(in the rows, 100 means zero)
Turns in one plane each, and the order they were made in; the first pair answered
Z693 (before -> after):
[96,94,93,97,101,92,107,100,125,92,112,94,108,105,98,100,120,101,104,98,105,80,102,100,119,103,120,82] -> [96,98,95,98,101,91,108,100,123,93,112,94,107,106,96,97,121,99,104,98,106,81,103,101,119,102,121,85]
[112,93,88,89,64,104,115,117,88,82,103,124,95,88,82,81,116,100,99,115,99,101,107,99,95,106,112,98] -> [108,93,86,92,70,107,113,122,86,76,99,122,97,88,89,89,115,103,97,116,97,103,106,100,93,111,112,91]
[66,114,98,95,104,97,97,72,130,113,106,93,97,88,98,126,107,109,129,110,90,114,109,117,96,125,94,101] -> [70,114,101,92,98,89,100,63,130,120,110,93,102,90,90,117,107,106,130,105,92,113,109,116,99,118,95,109]
[102,113,104,90,78,99,96,69,103,111,102,108,117,113,93,100,118,99,87,81,106,116,111,115,117,110,86,123] -> [112,108,99,95,81,110,89,75,103,104,96,113,108,113,102,106,124,102,82,89,101,119,109,122,122,107,90,123]
Z195 (before -> after):
[83,107,114,108,113,72,113,117,96,101,98,79,76,95,101,103,59,113,129,101,102,95,102,78,84,101,78,93] -> [99,108,100,109,77,52,94,86,94,114,107,92,100,109,73,74,117,91,118,91,98,98,102,93,112,77,118,109]
[73,124,112,94,108,93,105,86,99,115,98,93,107,106,79,106,121,101,89,67,102,104,104,105,94,115,97,76] -> [71,120,100,96,111,96,103,96,99,104,92,93,108,105,92,113,130,105,90,75,96,103,98,106,96,110,103,64]
[104,104,113,89,103,120,107,90,97,120,97,98,117,93,114,112,94,87,95,101,102,105,93,95,93,101,108,106] -> [104,102,104,91,98,118,104,91,96,114,94,101,121,94,115,113,108,84,95,103,100,104,90,96,98,95,116,101]
Z881 (before -> after):
[89,110,109,101,94,88,105,91,91,113,109,95,112,102,88,87,99,97,104,84,107,92,105,87,103,102,104,102] -> [116,93,99,110,99,105,99,110,92,99,96,93,87,91,111,91,87,107,101,103,94,96,104,92,105,82,102,112]
[100,105,104,104,109,109,91,99,106,100,98,105,100,99,104,100,106,102,99,98,100,108,95,103,98,103,100,98] -> [95,109,108,100,108,99,96,97,105,105,100,102,103,100,98,94,99,100,103,93,105,103,97,95,94,103,96,100]
[63,131,114,88,124,112,125,118,105,112,104,73,85,107,90,125,105,94,118,101,101,96,107,86,69,145,102,97] -> [85,115,111,94,126,119,128,135,105,104,93,69,62,93,109,120,79,105,122,116,94,93,107,80,70,123,93,111]
Z830 (before -> after):
[95,103,101,100,103,106,101,102,97,92,92,104,102,101,106,112,109,102,98,104,101,104,97,99,103,105,97,89] -> [110,97,102,101,93,99,101,100,96,99,91,104,96,94,102,97,99,103,100,104,99,101,99,98,108,86,96,108]
[114,95,93,147,89,97,91,129,117,115,102,139,88,108,81,85,119,88,100,130,76,92,79,105,115,66,101,78] -> [99,103,94,145,98,103,90,131,119,111,104,139,94,115,83,101,130,87,97,130,76,97,77,108,111,86,101,61]
[89,111,94,102,108,103,92,100,94,82,107,95,104,116,124,123,121,95,90,102,105,97,92,102,108,120,107,77] -> [126,94,95,106,92,92,97,107,92,90,102,90,80,100,127,90,89,102,97,109,106,89,94,91,113,74,100,114]
[101,109,94,97,99,77,100,98,95,114,112,100,119,106,75,85,122,89,106,87,114,100,98,97,91,102,108,106] -> [97,102,89,101,126,94,110,129,95,93,99,93,105,97,105,113,94,107,112,102,109,97,94,89,76,112,89,84]
Z997 (before -> after):
[104,107,97,99,92,89,103,103,99,114,105,97,112,102,89,93,113,91,93,92,114,91,102,94,100,91,102,94] -> [108,107,108,102,104,111,96,100,105,109,103,101,100,103,92,113,109,94,83,96,108,106,105,109,96,110,97,96]
[108,99,115,79,92,106,80,107,111,95,102,71,76,65,94,102,108,86,75,118,99,121,78,128,81,123,77,129] -> [114,92,97,80,79,78,88,123,104,95,96,62,83,56,103,80,104,90,89,122,101,102,75,108,87,89,80,131]
[92,109,109,93,106,116,99,84,110,90,101,96,96,102,86,117,114,105,94,91,96,102,113,102,94,116,102,89] -> [110,95,96,99,107,115,103,105,109,82,88,91,82,90,108,111,98,117,101,105,90,93,111,91,96,89,99,93]
[82,114,112,96,113,93,106,88,100,116,104,102,111,104,79,104,90,93,100,88,108,107,105,99,87,125,85,105] -> [103,99,109,104,122,112,104,109,101,100,91,101,82,91,104,110,69,107,99,105,97,110,104,101,87,112,78,109]
Pairs:
Each pair is two turns apart.
[97,101,105,101,96,90,128,102,84,107,95,102,100,100,91,100,75,101,109,92,108,82,91,94,101,77,73,114] -> [81,105,82,103,100,98,113,108,85,87,89,108,117,111,101,121,123,97,104,98,101,88,87,104,108,91,95,82] -> Z195 then Z830
[101,91,82,120,118,81,99,110,123,93,79,111,102,84,130,133,77,118,116,114,100,84,99,78,102,76,92,95] -> [105,104,107,118,108,105,77,62,131,112,99,129,109,104,93,138,113,95,87,97,97,117,106,115,110,111,112,116] -> Z830 then Z997
[73,109,99,83,106,89,114,106,87,110,104,102,131,106,102,100,111,92,115,93,115,96,97,94,90,124,96,67] -> [94,101,113,92,121,128,107,109,94,103,97,105,97,101,118,119,93,102,101,106,103,115,100,114,86,137,84,80] -> Z195 then Z997
[92,93,108,98,98,102,97,93,109,108,96,106,109,116,93,110,107,91,95,91,95,97,94,105,105,105,119,82] -> [93,88,109,100,108,109,102,105,109,101,91,101,97,113,107,117,90,100,98,98,93,96,94,103,99,107,108,79] -> Z997 then Z693
[84,102,112,92,120,91,138,113,107,126,114,80,89,106,97,107,68,112,107,82,99,81,108,83,76,107,82,111] -> [75,109,113,90,125,95,136,109,110,123,116,83,98,110,95,118,78,110,106,78,100,85,109,85,76,121,85,101] -> Z830 then Z830
